In the data rows, the value 128 means zero.
Here are some numbered points:
[156 161 139 132  89 127 101 126 108 139 121 129 161 123 107 125  97 126
 140 116 127 137 162 200 247 121 140 122 106 129 118  99 149 124 104 204
  89  82 131 125 214 222 125 182 136  81 167 134 169 149 132 164 127 139
  72 101 119 125 175 126 133 132 111 153] 0
[ 82 134 165  89 201 193 127  96 153 120 146 143 132 128 139  97 201 131
 102 193 141 112 110  96  18 121 125 115 105 124 132 204 100  87 128 129
 137 150  30 135 131 119 113 170 131 100  96 112 107  93 136 139 145 114
 151 131 242 126 131 120 135 119  84 137] 1
[151 132 110 144  84 109 180 135 152 136 142 109 178 138 106 124 119 158
 127 145 126 216 160 162 112 138 111 124 145 138 158 111  94 107 141 139
  97  60 139 170  96 167  81 134 121  55 120 148 121 152  95 132 171 121
 122 100 103 170 132   0 126 143  95 112] 2
[127 139 109 150 130 134 170 139 120  99 104 125 124 122 140 165  13 150
 113 174 118  67  50 105 128 146 129 123  83 147 110 195  89 173 104 139
 152  54  97 151 104 149  77 132 139 149 117 142 131 160  90 124 145 147
  95 154  95  90 127 160 150 123 112 139] 3
[161 138 134 171 134 117 146 137 112 136 137 140 121 156 120 133 217 198
 153  63 135 119 118 112 255 152 109 123 126 131 128 138 145 107 144 152
 108 138 143 123 121  89 126 152 144 172 181 112 153  39 133 118 115 138
  78 105 113 134 114 121 126 181 157 121] 4
[ 69  87 179 126  99 126  69 142 207 137 101 113  93 138 119 116  81   0
 130 103 153 143 129 144 103  84 142 116 179 134 126 110 127 153 105 133
 109 140 138 151 123 255  86 212 139 160 124  72 151 160  97 118  76 184
 139 134  90  97 136  73 152 145 134 130] 5
[156 108 110 135 104 132 198 138 194 126 149 113 142 137 136 121 188 217
 134 191 150 134  73 161  49 155  93 124 108 136 121 145  94 152 180 111
 138  95 157 146 126 218 120 153 140   9 107  77 125 161 142 118 201  92
 156 154 122 216 141 140 102 182 144 108] 6
[236 132 137 125 120  55  88 153 157 129  91 141 179  98 126 101  82  91
 133 117 156  74  60 124 158 167 135 151 140  92 125 136 145 119 131 124
 132 163 136 123 141  86 122  77 131 132 137 139 142 204  89 124  89 110
 154 154 173 177 130 132 231 102 119 116] 7
[127 153 122  97 143 123 125 133 145 132 143 123  66 156  84 128 205   0
 123 140  86 120  99 116 131  72  34 135  96 145 145 157  87 113 186 112
 129 117 127  99 118  35 154 109 162  97 170 165 105 175 155 109 178 110
 167 135 113  23 132 106  84 161 141 133] 8
[109 137 146  98 191 183 123 102 148 122  95 135 108 114 107 106 218 133
 107 187 140 109 133 111  99 119 116 113 105 124 125 235 146  87 112 144
 122 241  31 147 121 122 104  84 128 139 140 117 114 162 154 146 103 171
 176  90 220 109 130  92 142 121 155 141] 9
[ 96 140 124 202 118 111 118 123 126  70 118 124  26  93 123  79 125 161
 126 160 161 118 103 145 165 136  76 127  97 152  19 128 116 169 135 129
 119 122 104 133 135 103 117  81  80  98 180 148 165  50 225 133 126 135
 160 129 100 113 127 146 128  97 141 124] 10
[121 141 136 138 140 163 183 126 191 109 124 110 124 130 128 111 232 150
 113 233 127 120  80 142  73 149 102 117 113 140 127 176 100 128 179 100
 125 123  69 135 102 192  88 123 151  19 133 114 111 157 131 140 192 134
 158 126 187 211 134 133 107 164 136  95] 11
[ 95 129 124 143 108 119 110 127 124  50 104 115  47 128 136 109 120 134
 117 176 119 104  94 132 152 129 100 129  94 141  44 131 108 147 123 125
 114 122  28 126 104 111 106 130  43 106 121 153 146 129 171 129 118  76
 156 123 105 132 136 150 148 134 149 128] 12
[ 54 131 223 114 174 153  54 141 212 124 117  97 129  99 123 124 142 135
 113 147 106 133  76 115 136  98 145 116 115 110 136 165 134 144 134 117
 121 181  67 108 137 156 132 165 129 150 123 114 124 162 153 131  92 146
 175 140 132  84 138 125 199 119 125 156] 13
[122 175 117 116 133 145  83 132 129 133 137 121 128 134 128 130  57 175
 132 156 135 156 156 168 207 140 136 132 118 133 116  97  94 119 105 150
 111 124 145  57 225 241 131 186  81  87 187  85 147 146 130  94 144 182
 107 112 178 128 164 137 129 154 171 138] 14
[166 169 120 130  86 135 176 137 182 117 133 118 129 141 126 138 157 191
 139 182 127 146 110 176 178 163 103 123 122 142 127 129  91 137 169 123
 111  99 130 106 177 255 102 160 145   0 155  88 144 159 132 121 202 151
  92 125 133 210 162 143  99 176 146  92] 15
[ 97 130  91  63 132 140 188 103   5 135 146 115 130 136 146 120 107 144
 127 106  99 124 150 104 101 123 126 127 125 119 130 161 133 162 148 105
 134 170 135 154 141 128 145 121 150 177  89 111 106 102 104 114  89 127
  88 132 116 171 134 133 110 106  52 128] 16
[139 122 112 152 131 145 149 127  90 102  73 120  71 135 155 171  47 102
 112 163 142  89  95 113 159 145 141 150 104 117 114 188 141 182 152 110
 160  90  99 115 101 121  84 184 119 172 128 107 119 155 111 108  90  99
 101 160 125  86 128 100 125 101 110 126] 17
[143 148 107 126 106 154 191 129 152 120 100 148 131 135 130 172  70  84
 110 115 155  92 111 117 142 111 143 113  83 126  99 150 148 141 120  88
 158  74 101 141 123  84 114 141 145 153 118 116 132 155  88 125 116 119
  77 143 117  98 134 103 115  99 130 100] 18
[172 151 120 116 147 165 165 106 129 113 143 122 250 139 142  97 116  72
 152  46 128 137 148 141 167 147 133 133 202 127  96  68 123 152 152 131
 124  89 128 119 113  99 198 119 147 109 118 150 156 144  34 150 110 128
 117 106  77  62 132 191 126 130 140 132] 19
[128 156 157  83 133 120 130 123 154 149 132 138 112 143 158 120 162 107
 118  99 127 173 165  77  56 124 124 140 137 132 108 102 145 127 121 207
 133 152 123 101 133 136 103 166 112 101  86 139 119 104 136 159 142  41
 120 167 166 138 130  58 125 127  31 104] 20
[111 165 134 122 171 188  92 112 120 117  96 133 109  97 139 114 196 203
 119 159 145 149 204 155  97 133 121 113 132 151 131 134 152  95 140 128
 143 145  68  56 149  69 138  86 108 137 117  63 112 152 135 148 108  73
 161 126 191 128 131 255 143 134 112 119] 21
[102 100 128 132 102 148 104 121 158  99  73 125  33 157  98 105  72   0
 121 134 181 119 150 159  82  96 125 117 162 151  58 113 126 151  98 122
 105 115 104 156 112 238  56 183 109 137 142  88 164 146 153 117  99 173
 150 109 119 134 136  91 116 142 135 102] 22
[ 92 123 142  74 116 136 139 115 164 137 138 159 105 154 136 112 104  34
 121 121 164 124 151 101   0 104 129 123 156 142 127 146  93 110 116 165
 124  97 130 166 139 199  91 244 154  91  77  80 131  65  87 116 131 123
  94 152 169 132 131  96 107 130  73 125] 23
[242 123 124 119 168 118 137 138  72 119 136 112  90 140 113 134  75 103
 134 164  94 126 143 141 103  95 159 161 157 136 119  98  94 132 115 148
 139 132 162 175 121 154 172 134 161 139 101 162 102 162 177  82 130 177
 118 124 106 116 130 158 101 132 161 112] 24
[134 140 112 129 172 133 175 126 118 106 120 120 123 130 124 165  32 113
 107 240 136  89  80 127  92 157 120 126  93 138 109 179 114 154 125 101
 170  61  86 127 116 125  98 128 131 157 125 135 122 153  93 143 121 130
  56 143  62 133 128 104 151 106 117 117] 25
[ 98 139 118 119 155 141 138 135 132 147  84 114 190  75 108 113  59  46
 118 118 105 141 175 127 101 103 139 125 124 113 103  92 190 149 124 233
 115  58 156 168 124  63 150 150 131 121 163 190 109 139 112 166 126 130
 157 118 122 134 122 155 134 117 121 155] 26
[136  77 137 124 131 137 144 125 128 151 147 107 130 148 144 147 184 215
 125 152 178 140 106 179  52 116 110 127  92 125 173 133 106 119 119 123
 157 133 172 149 125 150 155 165  79  81  82  88 174 138 183 126 138  71
 156 160 105 126 168 122 140 149 155 152] 27
[145 158 151  48 120 103  97 132 148 166 125 125  93 143 187 116 111 142
 126  51 121 172 154  90  94 124 181 136 148 128 115  76 185 142 136 176
 137 155 106  85 100 118 110 106 120 145 102 159 125  93 134 161 110  73
 159 157 139 168 121  51 149 176  82  84] 28
[151 149 129  20  83 113 140 129 149 186 126 154 109 148 187 116  54 140
 137   0 166 130 139  94  99  89 241 128 146 119 121 109 176  86 141  94
 133  84 108 138  98  56 159 129 191 154  97 124 124  58 116 136  91 125
 142 132 125 175 112 122 126 178 144  76] 29
[115 108 144 169 161 136 144 116 121 112 122 133 130 111 153 102 120 163
 119 183 133  80  56 104  96 145 118 110  97 159 123 208  52 103  74 141
 123  89  63 160  96 157  98 127 159 131 111 156 107 174 146 161 169 140
 162 104 152  78 130 199 135 143 104 175] 30
[143  95  76 115 132 135 100 122 126 128 135 110 118 139 131 118 115 175
 130  88  71 115 185 103 110 139 131 132 128 140 127 129 149 186 107  91
 108 160 138 115 133  41 224  53 120 232 124 150 121 156 125 138  54 114
  94 118  63 144 125 147 112 137 110 152] 31
[141 182 136  79 114 150 109 117 131 127 160 151 136 145 141 140  94 196
 148 129 137 142 151 157 176 135 135 132 117 121 141 139  91 104 123 149
 115 115 126  90 231 255 128 224 112  54 133  65 148  89 134  99 152 143
  65 152 184 141 172 137 131 128 107 139] 32
[134 164 127  30 118  89 120 134 140 185 127 134 134 166 145 104 169  52
 128  45 140 130  92  87  69  56 178 131 103 144 131 145 121 138 202 140
 114  99 125 115 106   0 138 117 162  95 101 164 134 103 127 132 144 116
 142 111  96  73 125  86  93 244 136 129] 33
[178 108 131 171 161 106 153 118  71 115  93 133  41 148 164 130  96  88
 127 196 182 122 118 100 138 168 120 160 154 123 121 183 129 102 133  85
 149  82 121 115 116 132 136 218 142 153 116 123 113 171 160 148  93  75
  98 123  90  90 130 144 117 101  94 129] 34
[105 143 160 123 106 255  88  88 131 136 111 147  97 105 103 183 227 125
 117 153 116 159 164 110  74 138 119 118 130 125 119 162 156 135 124 173
 120 249 144 147 123 110 143  93 142 139 128 114 130 139 118 113 121 151
 150  77 255 144 131 116 109 109 148 142] 35
[ 81  92 174 115  69 109  82 138   0 146 138 143 124 118 131 139 109 113
 150  82 126  96 116 129 213 128 138 131  97 123 116 149 146 110 112  81
 113 153 167 104 119 157  89 105  86 166 138  92 111 156 103 128 149 106
 115 146 131 139 130 143 116 145 146 158] 36
[105 129 178 124 186  88 119 144 174 116 156 107 120 115 122 126  69 139
 126 221 134 138  75 122  95 148 126 135 132 121 134 162 113 105 129  91
 144  85 117 118 124 156 171 161 138 129 115 138 117 158 128 156 106 137
  82 139  13 117 135 135 198  96 127 129] 37
[108 139 134 106 130 113 151 129 141 140 116  96 117 144 118 154 255  67
 115 123 131 161 115 156 109  79 133 135  94 141 201 131 112  99 178 127
 139 129 153 137  83  37 156 112  97  56 111 144 169 147 171 129 150 122
 108 145 103  67 168 116  96 156 176 139] 38
[147 125 129 101 124  99 119 130 120 147 128 120 183 198 128 150 131 164
 127  93 128 156 155 148 130 115 134 125 150  87 174 109 143  90 101 127
 118 126 134 125 136 147 107 153  99 135 152 149 111 179  94  97 127 132
 148 135 140 131 130   0 131 111  83 138] 39
[ 63 140  89 123 152 116 130 139 158 143 126 139 127 126 124 105  74 124
 109 137 113 128 146 105  85 123 155 132 125 115 138 113 105 187 134 159
 139  99 169 110 108  91  64 140  62 150 159 118 104 136 126 108 130 161
 167  97 162 138 113 116 124 130 188 131] 40
[136 139 116 151 136 126 137 124 110 109 108 133 126  86 159 129  71 231
 146 127 127 116 130 118 127 150 131 126 127 150 128 158 100 107  95 151
 153  65 134 115 114 137 145  99 139 121 111  96 104 179 126 140 159 102
 138 156 117  90 131 255 137 140  98 149] 41
[ 98 144 166  69 111 255  64  85 122 163 144 135 116 110 171 191 163 160
 128 103 110 152 150 109  50 132 181 123 133 126 131 112 150 158 150 121
 132 162 121 114  96  97 141 125 159 163 104 126 124  69 119  99 136 130
 174 114 251 205 118 135 113 161 129 116] 42
[ 82 118 204 142 141 103  88 162 201 128 129 102 123 113 119 136 163 168
 140  45 102 140  75  79 205 119 137 124 129 106 128 141 155 151 159 138
 120 164 140 131  96  81 152 164 150 196 136 122 134  91 127 116  80 130
 133 140  55 100 104 131 189 138 140 143] 43
[139 103 104 149 161 141 177 133 129 122 184 108  98 162 128 109 166  67
 125 185  95 122 112 162   8 102 178 116 113 125 110  61  68 168 127 167
 154 207 159 171 117 209 134  95 160 155  72 152  91 150 142  95 147 133
  47 148 146 100 131 129 136  82 160 125] 44
[132 157 117 105 125 105 185 144 193 139 124 127 138 144 104 116 255  44
 132 126 132 132  81 111  80  82 109 140  95 152 121 164  99 143 226 118
 121 103 147 117 114  66 136 121 152  16 134 134 117 176 133 119 215 116
 138 135 106  91 131 107  60 216 140 126] 45
[166 106 101 142 112 116 119 134 255 112 134 116 124 149 119 118 156 194
 126 138  86 122 147 118  66 163 130 121 126 155 124 127 119 169 135 117
 104  95 141 119 118  81 198  84 127 101 124 136 123 152 127 133 127  91
 100 142  94 175 128 157 103 170 138 133] 46
[ 73 115 115 108  88 117 155 122   0 140 134 105 123 138 133 115 102 124
 131  75 106 116 151 144 195 127 133 125 126 121 125 133 151 151 132  76
 124 201 141 140 119 132  98  58 121 215 122 119 113 162  98 136  72 127
 122 108  52 165 132 119 110 129 107 143] 47
[149  95 121 134 151  65 133 128 117 119 181 120 123 141 123 124 114 121
 138 255 127 113  69 130 140 156 120 136  98 132 128 188 106  95 110  85
 133  63 138 131 104 136 177 122 138 135 124 125 111 147 109 173 140 141
  22 117  84 141 129 155 161 107 120 126] 48
[107 141 129  98 127 111  89 149 144 142 127 141 109  84 153 158 115 116
 119 110 122 153 143 111  88 124 141 131 141 127 122  85 159 128 126 176
 128 163 129  71 215  98 112  72  95 117  71 151 149  53 144 167 136  52
 163 123 178 121  87  53 137 126  84 117] 49
[ 79 136 118 119 171 142 117 130 151 111  83 107 255 159 141 119 109 248
 120 158  65 135 143 124 129 227 146 103 122 114 122 104 129 123 111 123
 142 123 164  77 118 185  99 111 108 116 142 175  93 141 109  66 130 158
 163 121 123 155 122 132  72  89 162 150] 50
[ 79 136 107  84 165  99 108 150 120 123 158 150 116  42 126 191  18 150
 117 211 146  87  93 127  21 135 139 135 126 129 149 153 113  81 128  94
 148  83 125  97 255  77 145  64 137 112  58 140 161   0 140 154 145 108
 113 103 136 136  60 140 154  96 131 132] 51
[ 98 118 155 115 206 208 123 101 139 130 104 114 165  87 123 113 202  82
 104 172 127 106 141 134  95 103 130 109 103 111 122 170 190 118 124 155
 126 132  35 159 112  99 116 127 139 142 146 163 102 162 148 169 133 121
 178 118 193 132 125 127 136 121  99 153] 52
[ 98 131 121 227 156  79 151 120 119 122 178 133  95  67 169  84 180 151
 124 216 180 143 107 137 143 159  48 137 123 147 107 144 103 110 129 108
 142 103 124 139 155 112 152  71 141 105 185 143 143  12 152 154 142 151
  98 156  45 101 104 134 118  90 123 141] 53
[ 88 135 106  94 160  95 107 155 119 123 158 153 118  52 126 185  20 147
 126 209 148  93  96 132  26 137 147 129 127 130 143 150 105  85 130  96
 138  74 123 101 255  70 145  65 140 102  45 139 160   0 143 159 143 110
 108  92 132 134  57 138 162 100 133 130] 54
[ 98 125 116 130 105 126 114 122 131  72 160 121  75 130 164 143 179  70
 122 210  58 113 110 131 193 139   0 129 111 135 159 137  75  92 117 103
 120 133  12 126 115 138 133 128  99 135 126 161 104 148  86 112 135  48
 160 164 107 118 120 142 151 119 153 134] 55
[198 122 123 160 118 126 131 116  97  96 103 131 200 142 167  97 178  57
 136 122 161 127 150 132 169 169 125 154 197 116 100 143 132 145 152 122
 132 119 141 103 112 106 204 181 137 159 111 130 148 163  55 138 112  99
 138 127 125  77 129 193 101 103 127 145] 56
[113 102 123  53  85 133 101 124 158 169  99 133  85 162 163 110  45   6
 132  66 173 127 159 135  53  84 189 120 195 141 127 102 143 136 113 126
 113 111 113 157  95 217  70 185 160 168 110  86 146  85  94 113  80 190
 146 135 125 180 116  74 122 197 134  94] 57
[124 131 102 119 122 124 156 122 139 166 133 143 172 130 120 141 107 145
 127  84 122 186 215 130 130 108 130 127 144 100 190  99 131 148 113 133
 126  82 136 161 102 135  19 137  71 166 134 143 125 158 122 121 152 113
 126 104 106 127 135   0 122 115 101 128] 58
[161 155 113  80 123 123 143 120 148 118  85 135 178 114  95 100 175 111
 133 117 139 126 168 119 139 143 128 132 170 112 113 187 170 114 122 190
 135 238 144 150 118 110 186  62 147 145 144 115 133 176  85 129  93 179
 136 100 142  97 127 143 119 104 179 143] 59
[112 100  86 148 118 105 182 128  25 121 135 108 123 114 158 122  59 180
 133 128 104  91  83 108 159 143 125 130 115 141 121 176  87 144  83 119
 135 104 137 171  92 178 133  87 167 179 114 149 113 178 112 141 131 151
 119 120  76 113 122 213 125 131  77 157] 60
[ 52 121 173  98 139 123  88 149 115 132 129  69 120  97 131 132  82 148
 136  80  73 146 102 131 195 105 154 126 126  93 138 145 157 193 156  96
 136 196 136 117 135 166 166 128 138 204 122 106 112 168 131 112  59 158
 136 148  51 115 138 133 179 102 108 155] 61
[154 133 161  78 117  54  74 147 111 123  94 149 151 255 155 156 217 162
 130 100 143   0  27 131 133 112 131 127 130  83 135 139 150  98 100 127
 133 214 137  59 197 166 142 201 136 130 167 149 114 207 110  81  85 169
 153 167 175 151 125 132 133 110 108 108] 62
[131 154 126 122 134 150 107 123 136 116  91 128 255 178 144 136 147 255
 140 144  81 133 154 179 231 231 139  94 118 123 135 104 128 104  99 107
 121 131 138  62 183 255  87 135 119 101 142 146 133 149 133  71 136 157
 106 118 122 155 156 126  66  89 148 155] 63
[151 125 122 157 121 129 133 125 122  88 171 122  24 138  97 127  55  84
 133 204  64 106  77 116 176 151   0 120 121 150 151 160  46  91  95 125
 126  67 117 144 107 178 135 103 187 126 167 177 102 175 138 120 166 116
 172 146 116  84 131 190 150  84 123 125] 64
[110  83 133 255 126 142  98 122 122 110 234 146 203 141   0 133 140 142
 127 124 202 126 104  92 254 129 141 136 114 140 118 104  84 161 137 117
 131 192 171 118 135 121 134 250 158  83 213  96 105  30  66 123 173 208
 192  84  94 179 134 143 145  99  85 126] 65
[ 74 112 173 125 241 229 100  95 143 119 130 120 124 124 131  85 255 127
  88 247 135  96  94 128  72 120 124 105  91 126 136 226 119  85 126  87
 131 192   0 119 107 115  91 113 118 136 132 123 103 148 166 144 132 149
 209  99 255 120 125 105 149 134 122 143] 66
[125 140 124 129 128 133 124 121 124  82 108 105  78 125  87 111  45 159
 118 135 132 166 150 157 136 124 126 125 111 120  64 114 130 141 119 130
 115  93  99 143  99 120  92 119  55 108 145 150 142 142 194 121 131 114
 160 107 110 133 143  53 141 103 114 130] 67
Which three points above are nearest to each new point? Their numbers follow each, nearest first.
[145  84 118 129  83 100  90 122 127 127 116 130 231 162 137 136 175 193
 147 158  70 109  91 137 242 180 117 104  82 129 123 159 126 138  94 106
  96 115 170 107 118 192 140 106 134 154 124 143 127 153 109 110 144 143
  64 104 152 145 135 166 107 101 130 149] 63 50 36
[135 113 135 155 156 126 181 134 114 129 108 120 111 139 128 164 255 170
 134  70 126 133 118  93 199 138 106 133 133 131 174 145 165  95 161 142
 139 144 149 161  40   0 141 119 132 177 153 144 158  31 157 118 114 122
 101 134  90 143 105 139 128 161 172 109] 4 43 38
[119 133 141 158 123  69  94 134 111 133 125 150 118 201 176 119 225 169
 128 119 153  58  67 137 165 121  85 129 132 112 123 140 132 118 118 127
 133 188 140  83 194 135 143 133 133 119 198 143 131  95 139 103 114 175
 149 181 140 120 108 135 122  97 123 122] 62 4 39
[ 51 117 205 128 140 159  91 128   0 137 127 146 119 130 118 106 143 112
 109 121 146 106 120 125 120 131 136 110 115 132 123 159 134  78 120  84
 127 176  72 110 115 138  45 105  80 136 125 118 113 146 114 147 125  98
 183 124 141 121 130 111 124 146 151 164] 36 47 52
[111 142 134 106 133 130 143 120 146 110 113 142 255 183 152 110 156 249
 130 139  78 127 137 124  84 228 137  96 113 126 128 134 111 102 114 143
 129 102 143 119 132 198  94 158 146  80  73 171 105  90 106  91 125 110
 100 131 121 148 133 119  71  76 101 152] 50 63 39
[ 80 123 169 148 118 255  86  89 122 127 134 114 112 108 131 220 255 132
 111 169 107 183 149 152  73 142 123 120 114 131 175 110 127 132 141 123
 139 185 147 129  91 110 152 122 107 114 115 126 164 117 143 104 153 120
 144 113 246 156 151 142 100 103 153 137] 35 42 52
[109 123  91 102 129 116 155 122   3 144 125  84 101 134 152 118 146 121
 132  96  84 153 160 121 179 120 131 137 135 117 123 111 182 177 138 119
 143 216 132 111 115 136 134  56 125 211 125 136 108 159 121 143  77 109
 125 124  96 164 129  77 115 117  57 115] 47 16 31
[158  89 120 122  58 102 146 124 162 155 146 155 128 139 132 129 160  76
 138  62 148 119 118 109 216  80 167 123 100 111 119 150 163  75 104  70
 120  92 167 142 116  72 207 131 159 133 121  84 118 149 115 140 136 112
  68 116 177 100 129 152  97  98 145 109] 18 56 36
[151 150 121  92  92 133 189 119 176 148  96 165 103 129 107 126 145  82
 131  43 171 127 171  95 160  82 160 127 133 107 116 164 195  50 102 116
 143 171 142 168 120  67 186  98 171 116 140  89 109 163 135 134  98 151
 105 113 148  87 132 122  94  91 167  96] 59 18 29
[139 135 102 123 151 136 179 123 138 140 139 139 107 165 135 124 172  74
 129 157 109 113 152 155  61  93 161 121 132 129 134 113  64 192 127 185
 151 125 143 175 121 218  45 110 132 169  72 155 110 155 153 102 140 137
  83 114  79 127 122 119 124  86 180 112] 44 24 40
[129 122 129 141 134 127 163 128 116 134  95 121 187  62 127 128  65  86
 133 105 108 102 135 121 132 113 136 128 120 120 114 137 178 138 101 221
 124  27 137 207 102 121 146 137 176 125 141 199 111 165 122 184 155 117
 137 138  85 112 128 204 133 118  78 174] 26 41 60
[181 135 125 155 125 102 122 141 157 114  76 131 255 116 126  90 108 202
 134 142  91 130 115 149 179 255 132 112 129 118 125 113 132 115 119 118
 125 116 138 118 109 167  87  55 135 120  96 188 133 160  96 111  97 120
 139 112 107 171 131 119 146  69 139 138] 50 63 7
[136 102 145 108  95  84  85 139 135 136  89 142 120 255 143 131 171  48
 127 109 163  46  81 147  98  92 129 117 160 115 127 119 133 116  85 134
 118 174 138 112 156 220  96 214 140 137 150 111 137 184  93 104  82 182
 139 142 156 137 125  94 123 137 115 109] 62 5 22
[134 121 130 201 109 124  98 124 128 146 195 142 176 147  68 127  78 177
 135  69 180 133 118  90 173 125 193 137 127 131 121 103 121 151 143 114
 127 151 135 123 112 101 133 199 167 121 158 119 120  15  84 123 133 183
 182 104 100 204 120 132 158 157 112 103] 65 4 43
[112 109  72 144 134 141 187 126 164 146 155 179 132 121 132 125 167 139
 132  90 103 100 145 111  74 124 132 115 116 107 168  63 127 222 155  96
 143 178 151 136 109 132  26 124  88 209 120 100 116 148 170 115 166 117
  89 146 185 121 125 104 130 106 161 120] 40 58 44
[ 81 134 106 220 122 107 149 115 142 150 143 169  95  66 176  95 222 157
 129 118 156 121 147 121 181 125  54 132 124 135 128 121 117 192 139 125
 140 131 141 137 155 112  59  73 104 159 190 122 152  17 173 131 154 150
 135 155  99 108 105 115  99  94 142 134] 53 10 4
[ 69 122 177 117  94 131 116 145   0 152 100 141 163  88 114 129  83  71
 132  49 131 111 173 138 145 118 138 124 125 124 113 105 195 103 122 145
 122 109 142 148 117 121  75 120 106 151 142 149 115 157 106 160 132  81
 160 149  69 141 128 131 111 123 129 166] 36 47 26
[107 131 129  77 113  68  64 161 109 129 112 159 136 191 141 182 126 163
 125 118 133  28  51 139  89 107 147 125 133 101 146 140 134  98 115 127
 128 168 141  62 255 110 135 126 135 118 101 142 148  75 127 110 108 141
 157 131 200 132  79 132 144 105 118 124] 62 49 51
[117 120 131 119 128 133 158 120 120 137  90  84 148 101 118 158 176  89
 111 123 115 158 158 184 137 100 143 123 122 109 199 103 176 113 144 190
 138  92 151 188  81  76 150 128 108  82 121 171 160 132 169 165 117 118
 106 151  94 133 162 147 134 102 153 141] 38 26 27
[ 98 115  52 105 118 130 196 115  10 147 129 120 121 126 141 126 146 143
 134  83  93 109 168 131 178 114 123 127 125 109 155 141 150 222 151  84
 139 176 142 152 115 132  71  69 120 250 118 117 125 164 131 126  86 145
 107  98  82 176 127 115 108 106 113 114] 47 16 31
[183 107 138 160 104  77 104 133  60 118  60 154  51 233 173 135 156 101
 129 106 174  76  91 122 178 134 125 151 150 120 124 165 130 115 125 116
 115 147 132  90 143 135 119 252 142 151 123 126 124 183 155 125  58  93
 137 126 152  87 122 132 121 103  97 117] 34 17 62
[129 105 129 255 157 108 136 124 124 102 218 138 176 142  19 126 114 139
 125 204 196 127  93 108 174 151 123 129 117 144 122 132  86 114 123  98
 137 128 142 131 122 126 149 205 157  98 167 119 111  75  91 153 154 174
 124  90  53 170 130 133 159  99 101 121] 65 48 37
[110 113 135 151 136 116 162 131 120 112 115 104 114 104 159 155  98 188
 128 143 123 116  84 122 124 141 134 134 109 142 176 159  81  99  84 137
 154  77 145 172  75 164 138 118 130 104 117 145 140 169 161 128 174 138
 126 158 101  91 152 224 126 133 126 155] 41 30 60
[116 112  71  99 123 132 179 112   0 150 142  86 155 121 132 133  99 150
 131  95  91 179 189 147 176 116 130 128 138  99 154 127 159 152 134  87
 124 168 134 158 111 130 128  69 118 211 127 141 108 165  93 115  87 147
 116 101  80 162 132  31 118 107  64 136] 47 16 58
[ 98 129 116 219 122 102 135 115 123 151 161 131 129  60 169  96 177 161
 125 131 168 194 169 141 176 128  51 126 131 135 133 110 115 116 116 132
 118 120 137 157 159 114 112  69 110 116 194 152 144  17 134 122 152 146
 137 145  88  90 107  35 105 102 103 155] 53 10 4
[110 129 165 116 139 137 145 136  38 137 139 116 101 152 133 126 134  60
 131 147 124 116 147 166  75 104 175 124 126 129  98 109  85 126 111 157
 146 156 146 157 125 236  82  94 132 152  86 149  97 166 122  96 138 113
 107 136  56 126 129 126 116 100 171 135] 44 24 47
[132 157 120  92 198 215 181 104 131 134  93 129 223 155 142 137  27 198
 150  12  85 138 152 126 206 170 134 105 159 122 131  52 148 136 139 105
 123  78 110 107 114 168  96 114 143  72 128 163 113 137 128 101  94 130
 104 118  62  75 129 153 111 114 124 123] 19 50 63
[105 164 115 121 119 152  99 118 109 109  93 128 119  91 176 141 178 193
 135 137 123 152 215 148 144 134 102 128 143 150 141 108 143 104 138 137
 150 133  65  58 153  67 149  99  78 134 101  63 101 145  96 138 113  28
 135 166 127 135 129 255 133 147 121 122] 21 41 12
[104 153 120 221 109 110 104 119 116 137 159 148  96  73 171  97 184 190
 142 146 166 151 137 174 255 143  59 133 116 152 111 123  98 127 119 132
 109 142 130 100 227 198 136 102 120  89 217 109 175  11 163 122 152 180
 102 151 114  93 130 127 112 114 139 149] 53 10 4
[116 105 127 120 116 150 137 125 141 145  74 121 163 100 108 120  94   0
 131  95 139 124 190 155 105  79 137 120 165 118 115  93 211 141 113 207
 107  60 133 205 116 162 112 180 161 134 149 150 135 146 106 168 103 149
 131 135  94 141 128 116 123 127  99 137] 26 5 22
[ 97 130 128 212 136 102 123 126 142 144 145 132  82  60 193  93 231 147
 123 128 159 175 150 124 178 137  61 134 131 140 103 102 148 147 130 156
 141 178 135 105 157 119 123  56 106 122 195 137 137  24 163 139 150 114
 154 186 122  97 107  82 100 106 102 136] 53 10 49
[121 169 138  55 162 171 185  98 132 139 159 157 129 148 141 114  35 122
 137  44 130 137 133  80  56 110 137 127 138 131 128 116  96 118 149 171
 124  60 113 155 140 105 123 203 151  27  70 118 115  42 106 138 111  93
  70 145 135  80 135 142 143 128  65 119] 23 20 18
[180  99  98 180 138 111 141 148 157 126 164 141 149  57 115  93  82  84
 124 128 126 121  88 124  59 158 132 131 112 118 124  31 121 159 146  92
 136 235 159 139 110  91 132  65 136 179 118 121 133 156 129 134 145  97
  81 168 232 122 129 130 203 102 130 121] 7 44 40
[110 136 162 140  80 133  98 137  36  96 168 134  15 159  77 122  78  34
 131 161  76 116 121 141 190 145   0 121 132 148 140 119  83  73 111 102
 112 113 121 113 120 157  91 104 145 140 170 164 110 156 120 131 127  89
 176 131  92 108 126 120 140  85 152 116] 64 55 36
[127 109 112 158 128 133 165 138 120 140 134 126 183  90 101 108 117  41
 121 102  94 131 144 145  75 105 138 113 113 120 117  42 192 168 134 199
 109 128 144 192 116  79 148 134 165 147 135 184 119 136 137 188 137 103
  84 139 145 110 131 140 145  98  94 153] 26 52 18
[198 116 124 134 130  97 116 133  67 103 121 122 116 115 143 137 101 130
 133 159  84 116 125 118 173 112 111 175 145 135 143 111 114 106 115 109
 126 129  83 146 111  86 170 161 101 130 112 149 102 150 147 101 124 142
 147 140 125 119 126 167 113 176 152 138] 24 12 41
[221  99 113 138 145 106  63 134 170 116 136 128 104 142 106 127  74 177
 130 106  76 114 172 100  87 134 136 148 144 154 133 106 133 149  89 114
 101 110 149 124 128  18 239 104 118 177 122 158 129 145 166 126  83 127
 114 124 100 107 129 168 106 163 141 152] 31 46 24
[ 57 133 171 212 131 101  86 139 181 138 146 119  96  42 172  94 169 162
 134 117 146 154 106 126 199 117  68 133 127 131 112 125 117 166 138 131
 125 162 141 119 179 131 146  97 127 129 190 123 145  19 165 128 116 167
 150 181  62  72 112 130 149  92 134 158] 53 10 43
